[[ 56  60]
 [-67 -68]
 [-70 -65]
 [-72 -48]]
->
[[ 56  60]
 [-67 -68]]

[[ 28  51 -56  56]
 [ 41  36 -54  23]
 [ 43  36 -55 -37]
 [ 21  53 -44   6]]
->
[[28 51]
 [41 36]]

[[  5  22 -44]
 [-31  60   5]
 [-44  43   5]
 [-39 -11  -8]
 [-56 -26  38]]
->
[[  5  22]
 [-31  60]]

[[-21 -12 -35 -63]
 [ 11  -3 -65  27]
 [ -6  -7 -62 -41]]
->
[[-21 -12]
 [ 11  -3]]

[[-55 -44]
 [-65 -42]
 [-47 -66]]
->
[[-55 -44]
 [-65 -42]]

[[-59 -59]
 [-57 -59]
 [-59 -59]]
->
[[-59 -59]
 [-57 -59]]

[[  4  59  61  61 -49]
 [-38 -11 -12 -12   7]]
->
[[  4  59]
 [-38 -11]]
---
[[ 40  24  72  44 -13 -47 -19 -10 -30   3  13  24   0  -2]
 [ 24 -18  38  25  -3  62 -23  -8  44  25 -31  -3 -29 -27]
 [-22  48   4 -17  11  34 -19  49 -19  35  23  25  -2  20]
 [ 11  26 -30  12  33  42 -42 -21  36 -41  12  39 -18 -11]
 [-14   2 -23  41 -25  15  29   0   7 -22  23  48  28 -43]]
->
[[ 40  24  72  44 -13 -47 -19 -10 -30   3  13  24   0  -2]
 [-22  48   4 -17  11  34 -19  49 -19  35  23  25  -2  20]
 [-14   2 -23  41 -25  15  29   0   7 -22  23  48  28 -43]]

[[ -4  15 -11  13 -11  32 -12 -23 -29  -5  -8  18]
 [-19   6  -9 -22 -13  -9 -16  -9  -9  46  19  -2]
 [ -2  60  -7  -2 -12  -7   6  -8  -5   6  12  10]
 [-38   0  -7 -22 -19 -10 -29   3  -7  26   4  -5]
 [-10   7  17   1 -20  33   1 -19 -11  12 -38 -10]
 [-36  11  -6 -37   1  -2  -4   4 -17  10  14  -1]]
->
[[ -4  15 -11  13 -11  32 -12 -23 -29  -5  -8  18]
 [ -2  60  -7  -2 -12  -7   6  -8  -5   6  12  10]
 [-10   7  17   1 -20  33   1 -19 -11  12 -38 -10]]

[[  0 -21 -27  24 -63  54 -32]
 [ 11 -55  24 -55 -28  51  -3]
 [ -8 -23  -9 -34  66  24 -50]
 [-10  -4  23 -17  -5 -36  46]
 [-44  19  35  48 -27 -14   1]]
->
[[  0 -21 -27  24 -63  54 -32]
 [ -8 -23  -9 -34  66  24 -50]
 [-44  19  35  48 -27 -14   1]]

[[ -2  19  47]
 [-55 -12 -44]]
->
[[-2 19 47]]

[[  7  -1  -5  -3   9  18 -10 -21 -14  -7 -16   1]
 [ -7 -28  21 -18   1  35 -13 -40  -7 -10 -20   7]
 [  8  -7  -6  11  -1  14 -13  -4 -30  21   5  11]
 [-33 -26  46 -21  -9  24 -13 -48  36 -13  -5 -11]
 [-39 -46  60 -27 -28   7   8  -8  43  -2  14   7]
 [-25  -8  27  -9 -20 -29  22  29  48  -2  23  -5]
 [ 34  43 -54  25  15 -32  13  47 -26   6   3  -1]]
->
[[  7  -1  -5  -3   9  18 -10 -21 -14  -7 -16   1]
 [  8  -7  -6  11  -1  14 -13  -4 -30  21   5  11]
 [-39 -46  60 -27 -28   7   8  -8  43  -2  14   7]
 [ 34  43 -54  25  15 -32  13  47 -26   6   3  -1]]

[[-59  -7   4 -19   3  -8  13  49   7]
 [ -8 -19  -3  22  -3   2 -13  39  22]
 [  0  43 -22 -48  -1   9   9  36 -17]]
->
[[-59  -7   4 -19   3  -8  13  49   7]
 [  0  43 -22 -48  -1   9   9  36 -17]]
